Rows swapped in pairs by one turn or mirror: which row each one swaps with
q_616: [-13.1   3.6 -16.7 -24.5 -40.0   0.3 -23.3 -16.0  -5.2 -36.8   6.3  -1.5
 -17.4 -26.6 -34.2  13.4 -22.4   7.2  11.6 -20.6 -39.1   3.2  -9.6  -5.2
  -7.6   9.2  17.9  10.9 -21.4  -3.2 -16.9  -3.3 -14.6  22.7]
q_214: [-24.5  -2.0 -14.0 -31.2 -22.1   4.8 -18.4  15.4   1.6 -21.7  12.8  -2.8
 -12.4  -3.4 -16.3  -4.0 -30.8   6.4   8.7 -12.9 -40.8  19.6  -8.0   5.2
   6.4  12.0  17.4  28.3  -5.4   0.2 -18.3 -11.8  -9.0  54.2]
q_83: [-14.3 -19.5  -3.1  -6.7 -19.5  26.2  17.8   3.3   1.9  -8.1  13.2 -10.6
  -5.3  43.9   5.5 -19.6 -14.2  19.3   6.3  12.3  28.8 -18.9   9.7   5.9
  17.1   9.8 -13.6 -58.5   2.3  26.3   8.4 -13.4  10.1 -19.2]
q_770: [  0.8  -0.5 -14.2 -17.5 -31.3   3.1 -13.0  11.5  -5.8  -0.6  -1.6   7.1
 -14.2  28.0 -39.5 -11.3   6.5  11.6   8.2 -21.0 -31.9  32.8 -27.6  -7.6
   5.6  21.9   7.2  20.4  -2.8 -14.2  -8.4  -4.1 -14.9 -42.3]
q_691: [ -6.8 -16.2   2.9 -15.7  -9.2  19.4  -0.1   9.5   9.6  26.4  -4.6  -9.0
   4.5 -39.4  18.5 -18.7 -23.3  19.3   1.9  22.2  41.3   4.1  28.6  -0.7
  31.9   6.4 -19.1 -39.3 -15.3 -18.1  23.8  -2.0  14.4  -3.0]
q_149: [ -4.5 -20.8   1.7 -19.1 -11.3  18.3   6.7  24.2   4.3  25.8  -7.6  -0.2
  -2.3  32.1 -29.4 -23.9   6.8  15.6  -1.2  13.7  19.9  22.0   4.8   0.5
  26.2  17.9 -10.7   0.7  -7.1 -21.0  14.0  -4.8   8.2 -52.5]
q_611: [ 28.5   2.8   1.6  19.3  12.7  -3.7  21.6  -2.5  -6.1   9.6  -5.2  21.3
   5.2 -10.9  24.2   3.6   1.0  11.2   2.3 -16.9  12.7   1.4  -2.1 -27.4
  14.9  10.5   1.0 -13.0   6.2   4.1  29.8  -0.1  -1.1 -60.2]
q_400: [-10.1   2.7 -19.8  -6.4 -39.6  10.4  -3.8 -10.5  -8.3 -37.2  20.2  -2.6
 -18.6  38.9  -7.3  -6.4 -14.2  15.7  16.9 -24.0 -27.8  -7.6 -24.1  -0.6
  -5.5  14.7   5.6 -37.6   6.7  34.4 -16.2 -12.1 -14.1  -7.1]
q_165: [-12.3  10.2 -12.2 -22.3 -17.5   1.1 -20.9 -15.0   4.3 -33.8   6.3  -1.3
 -19.9   0.6 -21.6   5.3 -25.4   3.6  21.1 -17.3 -46.1  10.7 -22.9 -10.3
 -18.7   7.5  33.9   8.1   2.3  11.4 -16.1 -11.1 -15.1  28.1]
q_337: [  7.4 -16.2  15.4   4.6  10.5  17.5  29.3   4.5  13.9  13.1  -8.2   4.6
   8.8   5.9  14.7  -8.5 -11.3   5.1   0.4  27.6  49.2  -7.2  24.8 -15.5
  13.5   4.3   3.9 -33.3   0.3   0.7  37.4  -7.7  19.0  -7.9]
q_226: [ -5.4 -17.8   3.3 -12.6  51.0  24.5  23.5  21.0   5.1 -11.4  -2.5  -5.2
  12.8 -26.8  51.2 -14.5 -13.5  25.1  10.4   1.9  14.6  10.4  11.9  -3.5
  13.3   5.7  -1.3 -10.5  -3.9 -16.1   4.5  -4.9   4.8  29.9]
q_998: [ 21.9 -10.1   6.7  21.8  -6.5   5.4  35.4  25.3   0.3  13.5  -1.5  23.2
  16.3  -0.4  30.5  -3.6  -2.6   1.2 -10.9   6.5  37.4   6.9  18.8 -16.4
  24.5  12.7  -3.7  -9.7  -1.7  -4.5  37.4  -4.2  11.5   7.0]
q_502: [  4.5  19.1 -22.5  -9.6 -40.8  -5.3 -29.7  -9.5  -8.2 -16.8   4.7   6.4
 -14.9 -46.1   3.1   3.8 -21.3  12.7  16.7 -32.7 -41.5  21.2 -23.5 -13.9
  -3.3  13.8   9.9  -9.0  -6.9  -5.2 -10.5   0.3 -22.2  12.0]
q_127: [ 10.2 -17.6   9.0   5.6 -13.7  12.9  25.1   0.5   2.5   6.8  -7.5   7.9
  10.2 -20.8   2.6   2.5  -5.9   7.3  -7.9  19.5  50.6 -13.7  33.9 -12.8
  21.5   5.7  -9.5 -28.2 -23.3 -12.0  35.0   0.1  15.9 -14.1]
q_243: [  0.8   1.8 -11.0  -9.3  32.3   9.6   6.6   9.4  -3.9 -34.8   2.5   2.9
   1.2 -31.2  42.2  -1.5 -12.7  21.0  19.8 -28.4 -30.0  19.9 -17.3 -10.1
  -7.0  10.0  14.2   7.6  -0.1  -9.6 -14.7  -3.3 -15.0  39.3]
q_160: [-41.3 -11.5  -8.0 -55.4  13.5  14.8 -27.6  -1.8   8.4  -5.9   7.4 -23.5
 -17.6 -10.6 -27.7 -12.7 -37.5  22.5  16.4  -2.1 -32.1   5.5   0.5  10.6
  15.6   3.5  10.4  15.9  -4.7   1.7 -19.7 -12.1  -1.4  -8.7]

Swapped with q_502: q_691
Swapped with q_770: q_149
Swapped with q_165: q_337

Rows swapped in pairs by one turn or mirror: which row each one swaps with
q_877: [  3.8  41.2  44.6   3.3 -36.7 -13.1  27.0 -10.4  53.3 -27.3 -13.0  -1.8
  23.6  35.1   1.1  23.9 -10.0   2.9  29.5 -18.9  23.8]
q_142: [-28.4  22.4  16.1  16.2   4.5  56.1  52.6  22.9  22.4  -0.9  34.4  -7.7
 -15.6  20.3   3.6  -5.8  -8.7 -29.6   1.2 -52.2   5.9]
q_684: [-39.0   7.0   7.8  -3.1   2.8  45.3  66.4  19.6  12.2  -3.1  22.8  -4.4
 -10.7  15.3   1.2  -9.2 -35.9 -26.2 -27.0 -30.7  23.3]
q_71: [  1.0  39.4  45.7  16.4 -15.8 -10.6  23.6  -8.7  41.5 -23.8 -25.4  11.1
  16.2  32.2 -11.1  -6.3  -5.2  21.0   2.7  19.1  17.4]
q_53: [-21.3  -4.5  -0.4 -31.9 -19.9  22.6  47.7  32.5   7.5  -1.3  27.0   7.1
 -12.1  19.7 -14.5   4.9 -31.4 -34.4   0.4 -24.1  15.5]
q_881: [ -3.8  28.9  48.9  20.1 -21.0  14.5   9.7 -10.9  41.7 -24.6 -25.2   6.9
  13.9  33.5 -13.2  -7.9   9.4  12.6  22.2  20.2  16.3]
q_30: [-27.5  16.8   6.7 -13.0  39.4  36.6  50.1  21.1  19.9  -4.5  33.5  -6.7
 -20.5  20.2   9.5  15.3 -29.1 -19.0   0.6 -27.5  23.0]
q_352: [-21.1  19.3   7.1 -18.2 -18.6  21.4  57.8  24.2  29.3  -8.1  31.2  -5.6
  -2.7  25.7  10.1  36.2 -33.2 -35.7   4.3 -49.3  19.4]
q_597: [ -2.6  45.9  54.1  38.9 -13.0  20.8  20.9 -12.5  46.0 -20.5 -11.9  -4.6
  11.2  29.7  -5.0 -17.2  15.1  10.2  26.9 -21.2   9.7]
q_23: [ -9.0  32.9  52.5  22.8 -18.2   4.8  29.1 -21.0  39.0 -25.2 -29.9   1.0
  20.8  28.0  -7.9 -23.5  -7.2  18.9   3.2   5.5  29.0]
q_848: [  5.5  19.0  38.7  -9.6 -38.7 -15.2  15.2  -3.6  31.7 -21.5 -20.1  12.2
  16.2  30.2 -23.9  -7.5  -7.4   6.2  28.1   8.0  19.8]
q_547: [-29.0  11.7  -0.3 -10.7   5.7  31.9  61.7  32.5  13.9  -0.8  29.3   5.8
 -15.5  20.7  -0.5   8.4 -34.3 -26.6 -28.0 -18.9  11.7]
q_833: [-34.5   1.9   2.7  -6.5   0.7  56.9  48.8  30.8  13.8  -1.9  30.4   1.7
 -19.6  21.7  -3.6   6.1 -20.3 -35.4  -9.2 -18.3  10.5]
q_231: [  0.0  41.2  47.7  10.7  19.9  -1.1  16.4 -15.6  44.4 -25.1 -13.8  -3.1
   9.4  32.1  -0.7   4.1  -3.7  23.3  28.0   6.9  28.0]

Swapped with q_142: q_597
Swapped with q_30: q_231
Swapped with q_881: q_833

Rows swapped in pairs by one turn or mirror: which row each one swaps with
q_422: [ 15.5  19.4   2.6   7.4 -27.2   6.2  31.0 -35.5 -21.7   0.5 -27.4 -19.3
   0.9  -9.5  -0.5  19.4 -34.9  -3.8  -0.9 -15.6 -19.2   8.4  27.7   6.1
 -12.9]
q_884: [ -5.3  45.5  14.4   5.5   4.0 -12.2  31.1 -41.8  -9.5  -6.3   2.3   0.1
 -45.0 -18.5   0.2  33.5 -12.2 -21.2  -0.4  -3.1   3.5  15.9  22.8   6.0
   3.1]
q_680: [ -3.1   2.3  15.1   6.5 -19.4  22.3   5.1 -29.0 -18.1  31.8  -8.2 -14.3
   4.9 -22.6  -3.3  48.4 -17.0  -7.2 -22.9 -10.7  -7.2  27.9  16.1   9.7
 -11.3]
q_865: [ 13.9  -4.8  31.0 -14.1  23.1 -14.5  -1.2  28.3   6.1  23.9   0.2   4.6
  17.1 -12.8  28.1  12.5  -6.9 -17.4  10.8  11.8  30.9 -12.4 -20.4 -37.3
 -21.0]
q_972: [ 16.4 -20.4  12.5 -25.5   0.0  13.1 -31.9  -8.5 -10.4  35.9   0.9 -13.2
  27.9 -16.8  23.0  16.8  25.9  -1.3 -19.1 -32.9  26.6  -3.9  11.2 -20.4
  -8.1]
q_763: [-12.2   3.8  12.9  39.2   5.6   8.2  13.0 -30.9   8.6   8.4  28.6   2.2
 -30.3   6.1  -0.2  17.6 -32.3 -15.0  -9.3 -12.7   5.2  35.8  13.2  -1.3
   0.5]
q_140: [ 19.0  23.5   3.1   8.6 -25.9   0.8  23.1 -41.4 -17.4  -5.3 -30.3  -9.3
   1.7  -4.8   4.3   6.6 -37.6 -10.5   7.7  -8.4 -17.7  11.6  28.7   7.4
 -12.0]
q_555: [ 14.4 -15.5  12.0 -15.1  -8.3  -3.0  17.9 -16.2  32.1  -4.2 -27.5  -3.1
 -20.8   9.1   0.4   7.1 -20.0 -29.8  -1.9 -20.9 -12.7  38.5 -10.1  20.9
  -6.9]
q_743: [ -5.6  37.1  13.8   7.2   3.4  -5.9  39.9 -32.9 -12.5  -0.6   6.1  -2.5
 -40.6 -12.4  -4.3  37.0 -12.8 -19.4  -7.2  -1.6  -1.8  24.3  21.3  10.9
   0.8]
q_93: [ 12.8 -25.5  11.7 -22.5   4.5   8.3 -36.1  -3.1 -17.4  35.5  12.3 -17.7
  24.7 -18.3  25.2   8.8  25.2  -9.5 -19.8 -17.9  30.1  -5.3   4.3 -14.9
  -4.1]
q_758: [  4.1 -15.5  19.8  -5.4 -12.8   1.1  15.2 -19.7  10.2  -5.0 -28.1   0.4
 -26.3  11.8  -6.3  13.3 -40.4 -25.9  -3.8 -11.7  -5.0  44.4  -8.1  12.1
  -0.8]
q_964: [  4.5   3.2  15.5  -1.4 -17.5  24.8   3.7 -28.9 -10.5  30.8 -14.3 -10.5
  10.4 -21.0  -3.8  49.4  -8.6   0.4 -20.8 -27.6  -2.7  23.3  20.6   0.8
 -15.0]
q_784: [ -2.8  27.1  14.9  30.1 -15.2   5.3  29.5 -25.1  21.8   8.8   9.3   7.0
 -21.4  -0.7  -5.8  17.4 -24.4 -13.3  -5.5  -5.9 -15.4  25.5  11.3  17.9
   4.3]
q_368: [ 11.1  31.9  24.3 -24.8   9.6 -34.2  17.5   6.4  -9.4   9.0  18.9   7.8
 -14.0  -9.7  30.2  -4.7  17.1 -17.6  -0.2   7.0  41.1 -45.1   0.7 -17.4
   6.2]
q_756: [ -0.9  53.9  25.8  -1.3  -6.9 -25.0  48.0 -11.5  -9.3   4.9   5.5   9.7
 -28.9 -13.1   7.0  26.0 -13.9 -15.3  -2.6  12.3  14.3 -21.7  10.5  -0.1
   0.9]
q_810: [ -7.0  51.9  14.6   2.9   0.6 -16.6  37.8 -20.1 -13.6  -4.9  10.1   9.7
 -40.9  -6.1  -5.1  32.6 -18.0 -23.8  -1.5  -0.2  17.4  -2.3  17.2  -6.2
  15.1]
q_900: [  3.3  19.2  31.8   7.4   9.1  -5.5  28.9  10.3   5.7  20.2 -12.7   7.6
   2.6 -14.7   6.1  41.5 -38.8 -14.8   9.5  16.5   4.9  10.7 -10.9 -19.4
 -26.3]
q_740: [ 11.6   0.4   9.4 -27.2  28.4 -25.0 -12.2  -2.1 -11.7   5.3  30.2  -4.9
 -15.6  -7.0  34.4 -11.0  40.1 -24.2  -3.2 -11.3  44.4 -16.2   7.2 -19.5
  11.4]
q_650: [ 11.4  13.0  11.1 -28.8  28.1 -28.4 -17.9 -13.3  -9.5  -1.6  22.8  -2.5
 -23.6 -13.2  34.5 -11.9  35.1 -23.7   5.1 -11.1  44.0 -21.7   8.8 -20.8
  13.0]
q_696: [ 25.7 -17.9  11.6 -24.4  16.3 -15.9 -22.7  14.7   2.2   3.6   9.3  -0.2
  17.9  -3.1  35.8 -33.0  22.6 -18.9   4.3  -7.9  27.6 -15.4  -9.5 -24.5
  -5.1]
q_200: [ 16.7 -11.3  10.8  -8.9  12.2 -12.4 -22.2   5.5  22.5  12.9  33.3   3.0
   3.8   4.9  34.3 -33.0  28.6 -16.4  -1.2 -15.4  29.9 -13.7  -4.4 -11.8
  13.2]
q_288: [ 27.1  -9.7   4.5 -26.0  -3.4  -2.6 -19.7 -13.8 -27.7   9.3 -10.8 -21.8
  30.7  -0.5  35.5 -16.8  16.9  -0.3   6.7 -24.6  23.2 -30.8  27.3 -18.3
  -6.0]
q_432: [ 33.8 -14.9   0.5 -27.3  -1.0  -9.8 -18.6  -6.8 -21.2   6.1  -4.8 -21.2
  24.3  -2.3  36.6 -26.7  15.6  -7.5   2.3 -24.4  26.2 -30.0  12.6 -23.3
  -3.0]
q_981: [ 34.3  -8.0   1.1 -25.0  -1.3 -13.7 -24.1 -13.3 -18.6  -1.4  -9.5 -13.0
  22.6   0.6  37.6 -37.7   9.6 -13.0  11.7 -16.1  23.1 -24.6  16.6 -21.1
  -2.3]
q_192: [ 24.2 -34.4  12.7 -33.8   3.9 -12.6 -11.2   1.5  32.5  -2.0 -15.4  -3.7
  -8.3  12.4  21.8 -19.8   8.3 -29.9   1.1 -25.6  11.2  17.5 -18.9   6.1
  -2.1]
q_751: [  0.4 -23.7  11.2  12.6  24.4  -3.7 -24.8  -7.6   9.6  14.2  45.4  -0.6
 -10.3   9.9  28.2 -18.5   7.9 -17.3  -5.6 -19.5  38.6   6.8   2.1 -24.4
   8.3]
q_730: [  4.7  23.2  14.3  18.6 -13.8   2.5  37.1 -21.6   0.4  -2.0 -17.2   3.1
 -11.4  -9.1  -6.8  22.2 -37.2 -14.5  -0.5   1.1 -23.9  29.9   8.1   9.0
 -16.8]
q_930: [  6.2  26.5  13.6 -23.0  19.3 -28.4   0.8   1.9 -13.8  -0.5  26.5   8.4
 -23.7  -2.2  23.1  -2.5  18.7 -26.9   1.8  -5.9  50.2 -31.5   6.4 -27.0
  21.9]
q_641: [ 17.0 -41.4  17.3 -33.7   8.1 -11.4 -20.8   1.8  11.5  -1.4 -11.2  -2.7
  -7.5  15.3  20.9 -25.0  -0.6 -27.1   0.0 -17.9  30.5  15.0 -18.6 -10.1
   6.8]
q_767: [ 12.0  19.4   6.5   1.9 -25.5  10.3  23.3 -40.3 -27.1   5.3 -28.6 -20.2
  11.8  -4.0   3.0  21.5 -25.2   1.4   2.5 -17.4 -13.7   1.0  38.2   4.9
 -13.7]

Swapped with q_972: q_964
Swapped with q_900: q_865
Swapped with q_767: q_288
Swapped with q_784: q_200
Swapped with q_730: q_696
Swapped with q_884: q_650
Swapped with q_810: q_930

